Named turns come first, each shown by rows before and after it. Which turns, in which order, take the first row of each pair that follows to the second? Write the first one first, as in the answered first pair.
nogus:
[-12  -2 -18  22 -13 -11 -13   3  11  -5  -5  -3  14  -3   6  -6   3  -7
   3  -6 -17   7  -7   6  -3  -1 -16   0  -8  14 -18  22  -4  11   5   7] -> [ -8   8 -15  20 -14 -15 -16   6  10   4  -6  -9  14  -6  -4 -11   2  -1
   0  -3 -22   9  -9   9  -4   1 -15  -3  -8   9 -12  20  -2   3   1   0]
[ -6 -12 -24 -11   7   6  19 -11   6  -9  -4  -4 -12   3  13 -15 -15 -16
   0 -10  -8  -9 -13  -3 -10  -8 -13   6   7   6  17  17  -6 -21  12  -3] -> [ -3  -4 -25 -11   4   3  18  -8   7  -2  -5 -11 -11   0   7 -18 -14 -10
  -2  -8 -16  -9 -14  -1  -8  -6 -13   4   9   2  21  15  -4 -24  11  -5]
[ -7  14  -4  14  -5 -15  -4  -9   3   7   3   6   9   0  -1  -4   6   4
  -1  -4  -5   7   2   4   1  -2   2   7 -18  -3  -3   9   1  -4  -4  -6] -> [ -7  12  -2  15  -3 -14  -3 -10   2   5   2   9   8   1   0  -3   7   3
   2  -4   0   9   1   4  -1  -5   2   6 -19   1  -6  11   1  -3  -6  -5]
bato:
[ 2  2  7 -3  9  7  1 -2  1 -4  9  6 -4 -1 -2  6 -2 -2 -1 -3  7  3  1 -3
 -1 -4 -3  1 -4  7 -2 -5  0 -2  5  3] -> [ 0  1  5  0  6  3  0 -2  1 -1  7  8 -4  0  3  7 -1 -3  0 -4  4  4  0 -1
 -1 -5 -4  3 -5  8 -4 -1 -1 -2  5  5]
[  3 -21  10   0  15  20  -1  -7  -2   7   5  -5  -5   8   4   7  -2  -1
  -9  -5  17  -3  17  -4   5  -6  14   0  -8  -2   0 -11 -15  -4   3 -10] -> [ -8 -16  -2  12   5   6  -6 -11   0   3   8   2   1  10  18  11   6  -6
  -4 -10   7  -1  18  -3   3 -11   8  11 -23   5 -14   5 -15  -4   3  -3]
[ -4 -10  -3  -8  -2  11   3  -1   4  -2  10   4  15  -3  12   3  -7  -6
  -3 -16  -5 -18  15  -6   6  -7   2  -2  -3  10   2  -8  -6  -3  13  -8] -> [-10   4  -5  12 -13 -10  -9  -4   4   2   5   5  15  -2  13  -6  -3  -5
   9 -17  -4   2   4   2   2 -15  -2  -1 -11  12  -7   9   0  -3   3  -9]
[ 11  10 -10  -4   9  -1 -10  -3  -5  -1  10   6  -2 -10  -1   9  30  17
   1 -11 -11 -23  14   5   3 -11   3   2  -6  -1 -17   4 -31   4 -14  -2] -> [ 11  19  -4   6   4 -13 -17  -3  -5   4   3   3  -6 -11  -5  -2  29  19
  10  -8  -7  -4   5  11   1 -14   2  -2  -7  -3 -16   9 -27   4 -22  -9]
pona:
[  4  -8  11   1  13  15  -5 -19  -4 -15  -4  -6 -21  -2  -7  -7  -6 -22
  14   8  -4  23 -27  -4 -19  -8   2   1  -3   0  15 -14 -15 -16 -16   1] -> [ -1 -15  -6  -4   4  17   8 -21   0 -26  -1  -4 -16  -2   3   2 -11 -27
  15   4 -14  13 -29  -5 -18  -4   0   1  -1   0  16 -12  -7 -11  -7  12]
[-11  -7   3   5 -13  -5   3  -7  -2 -12  15  10   0   0  19   9  -6 -20
   3 -12 -15  -9  -1   7  -5   8  -8  24  -3  15 -12   3  -5  -6 -12  14] -> [ -7   2  18   2   6   0  -3 -11  -5   6  18   5  -6  -1   8   0  -1 -14
  -6  -8  -1  -8  11   9  -4   7   0  28 -17   5  -6   1 -16 -18 -15  -3]
[ -9 -15 -17   5  -7   6   6  11  12   0  11  -6  18  -1  18  12  19  -2
   2 -14 -30 -22  19  -4  -4   7   9   3 -10  18  -8  -4 -12  10  17   2] -> [  2   3  19  15   9   1 -18  12   6  19   3 -12   5   1   0  -3  27   9
   1  -4 -11  -2  24   1  -3   1  12   0 -16  16  -8  -9 -28   3  -4 -18]
[ -9 -15   7  -5  17  29  10  -4 -14 -12 -20   3 -15  14   7  -7 -12  -7
 -14  10  -4 -14  27 -11  -2   4  15  -2   8  -4  14 -14  -5   4  11  10] -> [ -6  -8  30   9   6  15  -7   1 -20 -11 -31   6 -23  15   1 -12  -6   1
   0  15   5   8  14  -5  -4  -2   7 -13  17   4   7 -16  -9  11  -5   7]
zela:
[  7  -5  -8 -20 -10   5  13   8   0 -14   3 -13   5   6  -6   5  -8  -1
  -6   5  -7  -8  -7  -3   4   6  -7  -4  20   0   7 -13   0  -4  12  -1] -> [  4 -10  -8 -14 -11   5   9   7  -2 -21   7  -6   5   9   3  10  -2  -6
  -2   3  -3  -9  -6  -5   4   3 -11  -3  22   8  -1 -10  -5   3  10   5]
[-14 -12 -17 -14  10  20   3 -16   1  15  -1 -11 -27   2   2  -6 -19 -11
  -3  13  -6  -1  10   0   6   7  11   8   1   4   5   0  -7 -19  28  -7] -> [-23 -20 -15  -3   4  16  -4 -16   2   0   2   3 -23   6  20   6  -8 -16
   7   8  -3  -1  12  -3   5  -2   1  13   1  20 -11   3 -15  -5  25   6]
[ 16  -5   1  -7  -6   5   5  20   7   2  12   0   6 -10 -10 -17  -8   5
  -8   0  -5  10 -13 -12  -7  -1  -5  -6  14  -3  22  -6 -13   9 -14 -18] -> [ 14 -17  -1 -10   1  15  11  17   5  -6  16   3   4  -7  -6 -11 -11  -3
  -8  -2   2   4  -9 -17  -7  -2  -1  -5  16   0  22  -9 -14  14  -8 -14]
[  0 -22 -10   5  -7  -5  14 -13   5 -18   7  13   7   6  20  20   3  -5
  -7 -12  -2  -9   7  -6  -4  -3  -2  24  14  21  -7   1  -5  16   5  12] -> [  1   3  -2  20 -23 -31  -4  -6   6  -4   3   8  12   2   9   9  11   7
  -3  -7 -18   6  -2   4  -1  -4 -13  20  14  20  -9  10  -5  11 -10   6]
Now pairs of rows:
Between the rows of a pair lie two turns.
[-12  10 -11   7  -5  -1  -9  -2   4  10  15  -1   7   1   4   2  14   7
  -5  -3 -14  -4  10  -2   8   1  -6  13 -14   0 -11   9  -8  -1  -1   3] -> [  5   7   8  -9   7  14  -4   4  -2  12   6 -13  -5  -1 -19  -6   1  14
 -11   6   1   2   3  -3   7   7   4  -5   4 -10   7 -11  -8  -2  -5  -8]
bato then bato
[ 3 -1 13 -5  3  8 -5  9 -6 -5  7  3  0  1 -1  5  9  5 -5 -1  1 -4  9 -3
  2  4 -6 -3  8  2 -2 -4 -8  3 -3 -7] -> [ -4   3   3   1  -7  -1  -7   8  -5 -10   6   8   4   1   6   7  10   4
   3  -1  -4   0   4   0   0   0 -12   1   5   6 -10   6  -2   7  -1  -2]
pona then bato
[  5  12  28   6  23   2 -13  -5  -2  15  20  22   7  19  -9   7   1 -14
  -5   6   2 -25  17   4   6   0  -1   3 -20   1 -24  -1 -20 -32 -16   4] -> [ 11  28  20  13 -12 -25 -14  11   3  15   2   9  11  13 -21  -3  -9  -6
   4  11 -20  -7 -20  14   7   4 -12 -16   6  -5 -19   2  -1 -26 -26  10]
pona then zela
[ -4 -25 -24  11   7   8  14  -4  20 -14   9  11  -3  11  21   5  10  -5
   1 -17  -3  -9  23  -9   2  -7  12  18 -14   7  -7  24 -13 -10  10  12] -> [  2   2 -12  21  -1 -13   2  -3  21   9 -12  -7 -16   6  -4 -25  -1   5
   7  -3   4  29   0   5  -3  -6  23   6 -16 -12   4  33   4 -22  -4 -10]
bato then zela
[  2  -7  19  -1   6  11  -8   2 -10  -3   4  17  -2   4   2  11  11  -1
   2   0   1   1   3   0   3 -12  -9  -4  19   7  -2 -12 -10  14   3   6] -> [  1  -6  -7 -12   2   8   6   1  -4  -1  11  11   8   0   5  15   6  -4
  -2  -4 -21 -15   3   0   6  -3 -10   2  15   1   3  -8   1   9  15  10]
zela then pona
[ 18 -11  11 -19   9   1  11  -1  -3  17  -5  22   2   4   5   3   2   3
  -1   7   2 -16  16  -9  20   2  19 -16   9   5  -1 -17  -6   9   0   0] -> [ 10   9  -2 -10  -7 -21   3  -2   4  23   1  20  13   2   9   1  10   7
  -1   4 -22 -18  16  -2  23   5   8  -7  -1   7  -7  -1  -3   2  -2   2]
bato then nogus
[ -9   1   2   1  20   9  -5 -12  -2   5   9   9  -8  -2   5  -4   4  -2
  -2  -4  16  -3  16   2  -3  -8  11   8 -22  -1  -1   1 -11  -5   9  -7] -> [-10  13   6  10  10  -6 -16  -7  -1  10   7   8  -4  -3   1  -9  13   4
   4  -1   7   6   8   7  -2  -8   3  10 -22   2  -5   6 -11  -6  -2  -8]
zela then zela
[ -4  -5 -22 -24   8  -4  -5   2  12  -7  -4  -6  24   2   2  -2  -3  -3
 -23  -2  10 -16  13  -5   2   8  22   0 -11  13 -12   9  -6   3   8  -2] -> [ -6   7 -22 -13  -1 -21 -10   0  15   0 -11 -10  23   1  -4 -13  -5  -1
 -17   1   8   1   3   5  -3   3  22   0 -18   8 -12  20  -1  -2   3  -7]
bato then zela
[ -7  -7 -16 -15  25  17  -1 -10 -12   5   4   2  -7 -11   7 -18   5  17
  15   1   5   0  26 -11  -2  -8  16  17 -12   9 -18  22 -13  -5 -27 -12] -> [ -7   4 -12  -9  19   6  -8  -8 -12  11   1   0  -7 -13   3 -24   8  23
  18   2  -1   5  22  -6   0  -7  13  15 -13   9 -20  26 -11  -8 -35 -12]
zela then zela
[ -3   9   6   9  -5  -4 -24   1   6  22  23 -11   5  -5  -3 -11  17  29
  -1  -1 -11   6  23   4   8   4  -2   7   2  20  -9   9 -13  -9  -5   1] -> [  4   0  21   1   9  12 -21   1   2  21  18 -12  -5  -3 -12 -15  10  27
  -6   5  10   8  24   0   4   4   7  -1   8  18  -2  -3 -15  -7  -3  -6]
nogus then bato
[  3  -8  -6 -27  -1   0  19  -5  10  -7   1 -19 -10  -3  14  -5  -7  -7
 -10   0  -9 -17 -13   3  -4  -3  -4  -4  16 -20  17  -7   1  -9  10   0] -> [  4  -4  24 -14  19   4  -2  -9   4   4   3 -12 -19   3  12  -9  10  -3
 -11   4  14  -7   3   3  -4 -12  -2   2   3 -10   7 -10 -22 -13  -5 -13]
zela then pona
[  8 -14  -3 -16  -5  10   3  -3  -1 -12  -7   5  -9  -2  -7  10  -7  -6
  11   2  13  10 -12   5  -8   3  -2 -17  16  -4   3  -3   6   8   8  13] -> [  8  -5 -17 -18 -13   4   6   2   4  -5   1   0   6  -4  -4  12  -2  -1
   4  -4 -14  -6  -7   5  -4  10 -11 -12  14  -3   4  -1   4   4  12  16]
bato then nogus
[ -4   4 -10   1   7  -3   8 -10   0  11   1  -4  -5   7  -1 -15 -18 -11
 -10   1  -2 -16   9  -3  -8  -4  18  -2 -17  -8  26  14  10 -15   3 -15] -> [ -7  -5 -23   3 -12  -7  15  -7   2  -6  -3   1   1   6   7  -6 -21 -15
  -3  -2 -11 -18  -3  -5  -8  -7  10  -7  -5  -1  20  16  16  -3   6   1]
pona then pona
[-18  -4 -19  10  -5 -11  -5 -19  -6  -3   9   9 -10  -2  15   2  12  -7
  19  -4  12  15   0   7  -8 -12  12  20 -29  -3 -13  35  14  -8  -7   4] -> [-16   4 -25   8 -14 -18  -3 -16  -3   3   7   2  -6  -5   8  -5   8  -3
  18  -4   0  15  -7  10  -5  -6  11  15 -26  -9  -5  38  23 -11  -7   3]
zela then pona
[ -3  -2  -8   8  -5 -13  -5  -7  12  -4  -3  13  -9  10   5  -5 -10  -1
   1 -19   0  12  -6   0  -4   0  12  12  -5  14   1   1  -9   6  -2  10] -> [ -2   1  -9   5   2 -11  -6 -10  12   2   1  11  -8  12   3  -6  -8  -2
  -2 -21  -2   7  -1  -1  -5   1  14  19 -13  12   2   1 -12   0  -1   3]
pona then zela
[  7   2  -8  -8  -4  34  13  33  10   8   2  14  14  -5   4   9  46 -22
  -2  11 -26 -39   9 -16  11  -8  -4   9 -15   2 -19 -11   0 -14  -5   1] -> [ 13  22  19   5 -12  13  -5  36   4  25 -23   0  -5  -7 -23 -19  35 -12
   9  25  -6   6 -17  -2   3 -12   3 -11  -4 -11 -11  -7  13 -19 -23 -19]
bato then bato
[ -3  22   7   7  -5 -24  -8   4   0  21  -3  -7   5  -3  -5  -6   6   5
   1   4 -17   9   1  10   4   0  -3   4  -8  -3  -2   9   3  -5 -13  -5] -> [-15  -4 -17   6 -12 -14  12  -6   3  -5   0   5   4  -2  17   6  -5 -13
   7  -2 -13   2  -5   3  -3  -2  -2   8  -7   2  -8  14  15   9   7  15]
nogus then pona
[ -1  22 -19 -17  -5 -18   9 -18  11  18  13   2   4  -1  12 -13  -2  12
  -8  -6  -8  -6  -9   0   4   8   2  19 -25 -23  15   6  -8 -22  13 -11] -> [ -5  18  10   7 -15 -29 -11 -19   3   3  -3  17  -9   5  14 -13   5  10
  14   1  21  28 -26   1  -4 -10  -5   8 -14  -7  -4   8 -13  -2  -1  -6]
pona then nogus
[ -8 -14  -5  -2 -30 -12  16   2   4 -19 -14   1 -10  -2  -9  -9 -20 -11
   5   7  20  23 -23  -8  -7   8  14  -7   4  -5   5  11  26  18  17   8] -> [  5  -9  15 -16   7  10  14  -1  -2   4  -4  -9 -17  -1 -25 -16 -17  -1
 -14  12  37  10   2 -13  -2  11  31  -1  -7 -13  18  -7   9   3  16 -13]
bato then pona
[-12  19 -20  17 -15 -24 -10  -7   0   8   1  -9   4   0   1 -13  -3   5
  14   1 -16  20 -13  20  -5  -2   2  12 -22  -6  -6  23  15  -9 -10  -9] -> [-11  12 -18   6  -1  -8   0 -14  -3  11  -1 -14  -5   0  -6 -19 -15   0
  10   4   3  21 -10  19  -9  -3  18   9 -27 -17   5  21  21 -15  -1 -18]
nogus then zela
[ -5   6  19  -8  -6  18   4 -28   7  22   3 -14   2   4 -21   0  -2  -4
   2  14  21   9   7  -3  -3   7  10   5   1  -6   9  -1  14 -11   4  -6] -> [ -5 -11  13  -9 -21  20  11 -20   6   0   1  -8   8   8 -15  13  -6  -6
   7  11  13   3  -5 -11  -2  11  -1  -4  25   4   5  -9  17   7   7  15]
pona then bato
[ 17   5   1  11  10  10  -6  -5   2   3  -4   2 -17 -11 -14 -13  -9   5
   4  -3   6  15 -12  11  -4  -6   3 -13   8  -1  -3   7  -6   1   4  -7] -> [ 12   3   0  21   6   5 -10  -8   4  -4  -3  12 -15  -9  -4  -9  -4   1
   9  -6   6  15 -11  10  -5 -10  -3 -11   7   7 -15  10 -10   8   3   1]
nogus then zela
[ 18   3  17  -8   6  10  -5  16  -2   7  -1  -4  10  -4 -15   1   9  16
 -14   1  -7 -13   0  -6  11  18  -6  -9  26   1  14 -19 -14   5 -13   3] -> [ -2  -2  -8   4  -4   2  -6   5   5  -5  11  15  23   1  15  14  22   2
  -8 -12 -17 -25  10  -8  10  12 -13  12   4  14  -8   0 -14   9  -5  17]
zela then bato
[  9  20   6   7 -13 -22 -14  10   1  12  -6  -4  -1  -7 -21   2   8   9
  -5   4 -22   3 -21   6   1  11 -10  -6   7  -3   5   4   1  -4 -20  -1] -> [ 11   7   6  -4 -12  -7  -2   9  -1   5 -12  -8  -6  -8 -26   2  -6   6
  -7   6 -11   3 -29   4  -3  15  -2 -16  20  -9  17  -5   9  -1 -12   0]
zela then pona
[  6 -14   6   6 -17  -9 -18   2  11 -19 -18  -2   5   5  -5   0   1  -6
  22  -6  12  21  -2   8  -9  11 -14 -16  14  10  -4   7   1   6  17  26] -> [ 14  -8   6  -6 -10  -2  -9   2  12  -6 -21 -19   1   1 -21 -11 -11   0
  11  -1  10  18  -4  11 -10  21  -3 -23  14  -9  14   3  11  -7  21  14]
zela then zela
[ 13 -11  11 -14  -1   2   0  -1  -9  -5  -7  -5   0  -3  -4  11  -2   9
  -2   7   0   8 -19  15 -11  -2   3 -17  30 -10  14  -2   1   8  -6  13] -> [ 14  -6  -1 -20  -2   1   4   3  -4   1   3  -8  11  -5  -2  14   3  12
  -9   5 -18  -9 -11  13  -4   6  -1 -10  27 -10  17  -1  -2   3  -4  16]
bato then nogus
[-20  -2   7   6  -7   8  -6 -13   3  -5   1  17 -16   4  -3  -5  14  -1
  -6   5  17   5   8   4  -7  -3   0   7  -2  -3 -11   4   5  18  -7  -7] -> [-18  -7   8  -2  -2  19  -1 -12   3  -7   3  13 -18   2  -5  -2  10  -2
  -9   5  22  -1  11   0  -5   1   1   6   4  -4  -5  -5   3  19  -6  -7]
bato then bato
[-15  16 -35  -5 -34 -33  12  11  10   6  -1   8  23   7  14  10  20 -12
  -4 -14 -28 -10 -17   5  -4  18 -13   2   6   4  -3  14  25  -7  26  13] -> [  2   7 -18 -26 -13  -6  27   7   4  12 -16 -12  -1   5 -14  -7  -8 -13
 -15  -2   3   2 -27   4 -10  21  11 -17  16 -18  29  -5  40 -14  36  -4]
bato then zela
